In the rows, 128 means zero.
The rows of A fall into a few groups, which share some directions, and each row is roughly a mix of its group's hidden directions, except one row that fits no group.
A:
[[109 141 165 164 152 139 112 146 164 158 103 142]
 [128 112 152 156 183 111 118  81 119 137 122 123]
 [147 129 113 158 161 113 111 115 169  94 129  90]
 [141  93  99 157 117 144  90  98 113 135 161 148]
 [120 123 119 134 127 128 136 105 144 180  70 107]
 [ 95 154  86 165 119 138 110 118 150 164 115 120]
 [130  99 140 162 116 149 124 137 157 116 177  92]
 [128 117 150 125 141 148 156  92 152 119 100  75]
 [ 95 170 129 165 123 144 142 137 137 132  92  90]
 [129 170 146 104 128 140 165 130 145 164 135  86]
 [162 101 137 143 124  98 123  98 123 134 179 157]
 [169 126 143 118 146 136 103 160 165  99 101 105]
 [148  67 101 105 116 121 130 128 103 156 149 135]
 [105  97 139 132 135 102 124 154 107  91 144 178]
 [145 126 106 112 120 109 135 146 117  62 114  96]
 [176 116 118 102 123  92 154 151  93 132 138 148]
 [ 87 140 106 141 138 151 108 109 162 142 164  95]
 [106  97 101 157 147 100 112 130 129 176 120 156]
 [152 110 177 143 109 117 147 130 126  74 140 133]
 [136 145  92 153 131 139 101 115 148  92 171 101]
 [171 146 150 115 144 135 141 170  87 143 124 153]
 [ 80 130 138 119  92 119 134 123  99  98 146 168]
 [126  91  63 132 138 142 142 115 131 163 133 122]
 [109 140 160  85 130 171 109 145 149 127 112  95]
 [123  95 109 124 125  98 144 102  92 181 141 131]
 [104 149 136 198 117 111 129 119 120 142 116 101]
 [159  78 115 133 122 111  74 136 123 105 127 123]
 [122 135  81 110 125 114 148 119  92  77 144 131]
 [125 178 114  79 106 127 120 165 113 143 125 129]
 [123 109 136 145 104 125 156 129  98 120 125 195]
 [ 90  94 128 116 133  79 101 157 120 128 108 144]
 [127 117 105 129 130  87 108  67 134 119 100 114]
 [ 94 151 158 101 112 117 112 147 110  80 115 149]
 [101 130 122 100 109 138 161 127 108 169 175 138]
 [159 124  89 175  86 125 124 119 115 154 123 137]
 [127 130 141 145  85 131 162 115 105  94 134 175]
 [183 106 107 124 114 150 122 125 152 107 163 152]
 [130 155 176 155 134 120 152 112 163 113 127  91]
 [134  87 106 100 112 122 148 131 111  69 127 125]
 [ 96 103 121 177 110 140 127 134 158 169 144 117]
 [ 95 153  89 106 121 139 121 128 113 159  85 150]
 [130 124  94 118 153 159  92 112 129 101 170 103]
 [114 118  99 151  98 113 139 112 160  80 154 109]
 [ 87 130  83 100 113 143 139 105 119 168 114 119]
 [116 125 173 101 118  84 111 132 110 115  95 155]
 [107 115 117 121 190 138 110 148 119 101 111 160]
 [120 158 140  71 166 102 114 128 137 133 106 143]
 [185 129 168 142 116 137 131 130  97 100 149 134]
 [150 134 139 163 181 107  98 156 153 132 122 132]
 [131 104  86 149 131 171 124 112 152 162 126  98]
 [141 119 116 165 115 106 116  84 113 179 138 136]
 [105 162 162 108 140 138 141 150 119 109  79 106]
 [140 119 110 136 116 178 151 157 136 113  98  87]
 [114 100 103 148 105 153 162 154 132 137 141  80]
 [ 81 158 141 146 121 153 113 106 166 128 147 101]
 [187 120 113 135 152 100 113 128 102 156 121 151]
 [143  96 149 150 114 108 167 101 134 106 158 161]
 [145 176 177 121 116 115 122 131  83 140 129 133]
 [148 149 132 128 151 167 158 123 133 109  75 105]
 [137 116 148 132  98  96 113 136 148  89 170 158]
 [119 141 161 103 175 171 153 110 115 119 145 132]
 [ 78 139 105 118 141 102  94 146 127 151 167 129]
 [102 166 136 104 144 100 119  91 129 160  99 107]
 [ 73 133 142  72 133 111 108 133 137 143 123 134]
 [135  95 130  55 139 140 112 139 126 128 139 144]
 [ 98 136 161 146 151 123 123 121 137 130 194 121]
 [139  98  59 116 140 141 111 140 134 127 113 154]
 [135 163 107 121  91 132 119 150  93 107  82 131]
 [125  99 142 108 106 105  77 124 132 140 140  82]
 [149 164  99 120 145 124  93 149  89 134  92 118]
 [110 127 121 135 161 166 154 105 152 150 119  81]
 [130 110  91 134 157 159  98  96 133  93 144 103]
 [150 117  85  74 136 128 155 134 106 103 142 126]
 [100 108 112 102 138  73 113 113 157 158 118 136]
 [120 152 133  94 152 119  90  95 149 144 142 168]
 [112 147 176 128 165 117 152 139 125  81 115 117]
 [141 100 115 137  95  90 155 127 137  73 128 127]
 [131 134 110  91 178 149 144 121 120 108 151 167]
 [158 131 159 110  82 146 143 108 126 141 153  89]
 [140 160 137 185 123 125 147 131 152  85 142 128]
 [122 125 126 169  79  89 140 117 117 116  99 106]
 [123 112  76 133  77 106 116 117 117 158 117 137]
 [123 135 140 159 137 140 107  91 149 124 180  94]
 [105 135 128 111 102 110 153 138  83 134  74 128]
 [ 98 141 107 150  98 109 125 111  77 161 134 111]
 [148 109 154 135 119 127 168 116 150  68 134 141]
 [171 172 173 153 103 134 115 132 135 136 117 138]
 [ 67 134 162 116 113 145 146 141 129 130  92 114]
 [ 92 139 156 137 120 150 155  97  97 166 145 147]
 [ 99 175 147  91 142 117 112 107 152 140 145 155]
 [174  82 156 154 127 111 129 121  94 110 133 127]
 [125 181 137 111 141 153 126  86 156 156 113 129]
 [139  83 128  90 156 147 130 150 143  91 155 129]
 [131 138 127  87 102 123 137 119 107  68 158 124]
 [108 133 142  99 145 112 120 160 117 192 124 143]
 [155 150 139  89 144 137 128 136 122  65 131 143]
 [141 126 153 166 139 129  69 106 146 137 150 107]
 [100 108 152 117 163 149 143 109 164 136 167 104]
 [176 135 143 161 108 121  82 150 141 145 111 122]
 [152  86 105  73 127 155 145 127 116 150 129 125]
 [106 109 150 170 151 106  86 124 134 102 114 155]
 [119 109  99 109 112 156 136 112 126  64 143 112]
 [ 85 126 101 108 138 109 168 105  87 134 125 142]
 [130 132 135 148 154 126 120 157 141 199 124 144]
 [132 124 105 154 147  91 144 109 173 166 108 120]
 [ 80 161 127 152 140 143 126 132 140 139  90  90]
 [178 156 125 151  77 142 139 135 135 107 126 142]
 [146 135 149 147 130 132 170 103 162 132 137  76]
 [162 141 113 167 127 106 159 133 166 150 161 125]
 [105 136 144 135 147  73 104 154 156 115 107 103]
 [118 136 105  67 117  95 144 106 124 102 147 115]
 [136 149 106  98  71 153 120 115 104 152 108 132]
 [137 137 143 174  99 123  92 133 149 166 104 108]
 [102 154 165 126 157 175 106 155 136 140 111 137]
 [115 133 156 138 107 164 169  94 108 108 125 160]
 [102  90 122 145 153 136 138  83 145 149 146  93]
 [120 127 137 106 151 136 167 111 101 139 126 189]
 [ 85 146 170 123 129  97 116 122 139 160  91 129]
 [ 95 120 123 115 122 187 129 144 139  83 144 120]
 [170 119 117 157 146 109 108 154 136 114  81 149]
 [140 123 116 110 144 173 104 128 127  66 140 136]
 [113 114 113  96 125 112 176 120  86 106 127 160]
 [ 89 113 112 113  83 127 158 107 114 106 134  93]
 [ 95 169 104 117 147 156 123 148 161 112  94 126]
 [118 151  93 126 125  80 111 171 135 160 120 138]
 [114 110  91 145 154  71 140 104 127 119 120 104]
 [120 161 141  78 141 157 118 146 162  96 122 138]
 [ 98 153 119  82 127 119  87 149 127 157 121 102]
 [121 140 126 101 119 102 148 140 149 148 158  68]
 [130 111 133  97 146 131 103 159 109 113  72 152]
 [138 126 131 134 135 179 143 121 176 118 158  94]
 [174 102 104 124 109 120 157 139 109  85 150 137]
 [143 102 109  97 124  93 144 155 137 106  89 159]
 [137 150 140 130 183 143  90 125 135 151  92 142]
 [117 188 166  95 143 143 129 142 109 142 127 125]
 [127 115 183 133 101 133 136 145 153 149  82 125]
 [151 135 131  85 138 126 116 177 118 150  85 130]
 [146 111 162 156 123  95 162 106 101  99 124 104]
 [138 121 121  86 165 133 126 137  89 156 153 162]
 [111 129 135 100  86 125 160 144  89  98  98 117]
 [105 107 105  69 161 146 114 137 124 114 104 138]
 [105 108 131 162 110 113 131  99 142 137 177  91]
 [119 138 140  77 165 115 104  98 133 141 133 165]
 [ 82 140 130 149 159 100 122 145  95 141 116 165]
 [102  95 129 110 106 117 168 119 123  94 169 112]
 [116 108 142 120 122 109 112 171  85 109  84 122]
 [135 158 184 164 149 121 139 108 137  99 130 115]
 [120 131 147 104 102  90  97 114  82 156 144 134]
 [140 134 115 171 106 157 169 146 134 113 112  89]
 [108 104 126 126  98  95 150 130  94 178 111 117]
 [121 123  93 105 131 112 145 120  88 166  84 139]
 [113 122 127 173 146 125  89 118 125 100 161 165]
 [135 124 125  86 141 140 121 118 111  63 103 135]
 [142 155 100 137 174 136  86 132 156 121 114  99]
 [146 136 168 103 127 170 138 152 151  94 101 136]
 [174 164 164 122 127 145 157  95 143 115 136 134]
 [136 112 163  98 109 151 147 156 159 119 108 167]
 [182 112 145 150 132 120 127 130 159  78 139 127]
 [ 91 119  97  88 116 137 153 122 152  93 147 106]
 [155 145 115 118 155 161 106 126 119 111 187 138]
 [176 121 121 144 128  86 142 110 150  84 123 142]
 [193 129 119 124 162 115 117 130 127  99 120 158]
 [149 141 125  88 123 124  97 104  73 104 141 130]
 [106 165 126 134  76 154 115 142 114 142  91 133]
 [121 117 116 111 126  92 158 134 107  87  83 103]]
Each list below has one row that fits no group; the rest each fit one group, if only roughly. Name that row.
- Z555: [128 126  76 126 140 156 148  92 145 105 124  90]
- Z363: [164 103 164 152  77 129 133 104 128 150 131 119]
- Z340: [154 142 146 154 166 145  83 114 157 107 125 145]
- Z195: [143 146 104 129 171 137 110 157 131  77 122 154]
- Z237: [104 130 113  75 107 116 112  98 109 104 160 113]
- Z534: [156 110 139 150 117 113 149 143 113 149  97 184]
- Z426: [121  99 145 126  86 187 129 153 134 118 144 134]
- Z836: [ 83 113 148 101 157 111 143 158 111 140 123 165]
- Z592: [ 94 147 121 153  79 138 110 121 106 151 136  92]
- Z821: [164 117  99 137 130 111  76 152 160 142 144 135]
 | Z426
- Z69: [162 135 141 101  94  98 111 131 116 121 150 177]
- Z413: [154 114 180 151 144 117 134 122 137 166  98 151]
- Z507: [ 99 156  97 101 171 154 125 114 164 133 124 140]
- Z27: [132 127 102  97 137 148 158 149 100 165  98 159]
- Z435: [172 166 126  87 132 113  93 146 104 125 126 137]
- Z860: [106 101 120 168 100 162 161 120 130 113 105 100]
- Z121: [ 87 137  97 153 132 137 115 118 116 148 138 185]
- Z699: [147  84 158 143 107 111 125 145 114 104 124 177]
- Z465: [130  82 138 159 152  97 113 153 101  94 133 127]
- Z770: [131 128 155 161 172 147 127 126 116 124 108 181]
- Z597: [119 120 105  89 166 129 104 108 119 159  88 146]
 | Z435
- Z900: [138  97  84 150 114  87 124 159 117 118 139 157]
- Z362: [119  93 165 153  86 106 148 120 138 140 140  94]
- Z589: [106 150 171 135 119 142 127 148 118 126  80  88]
- Z961: [154 152 118 179 111 123  83 130 133 127 125  93]
- Z38: [ 96 126 125 106 109 135 148 100  90 118  87  94]
- Z601: [143 102 131 157  94 120  96 141 166 156 159 115]
- Z697: [ 85 147 151 142 135  82  90 118 105 137 119 142]
- Z564: [112 107 152 182 116 116 139 136 157 103 164 113]
- Z243: [101 103 139 175 118 142 135 138 119 149 130  74]
- Z135: [125 132 134 135  93 167 140 118  68 123 145 107]
 | Z564
- Z480: [163 117  74 137 116 127  85 111 138 148 113 113]
- Z964: [145 102  77 143 112 107 149 129 127 176 111 132]
- Z648: [142  92 184 149 112 114 159 110 131 146 143 142]
- Z645: [105  91 108 144 122  81 156  98 135 130 159 119]
- Z629: [143 148 124  68 123  99 115 128 105 114 166 139]
- Z60: [140 154 136 109 101 177 137 100 113 110 168 118]
- Z721: [137 117 166 138  89 114 138 137 107 108 113  75]
- Z911: [ 96 110 131 135  88  72 139 135 117 151 148 143]
- Z981: [121 113  87 114 180 110 142 109 143 108 160 139]
- Z933: [102 118 156 106 123 142 150 159 127 172  91 107]
 | Z933
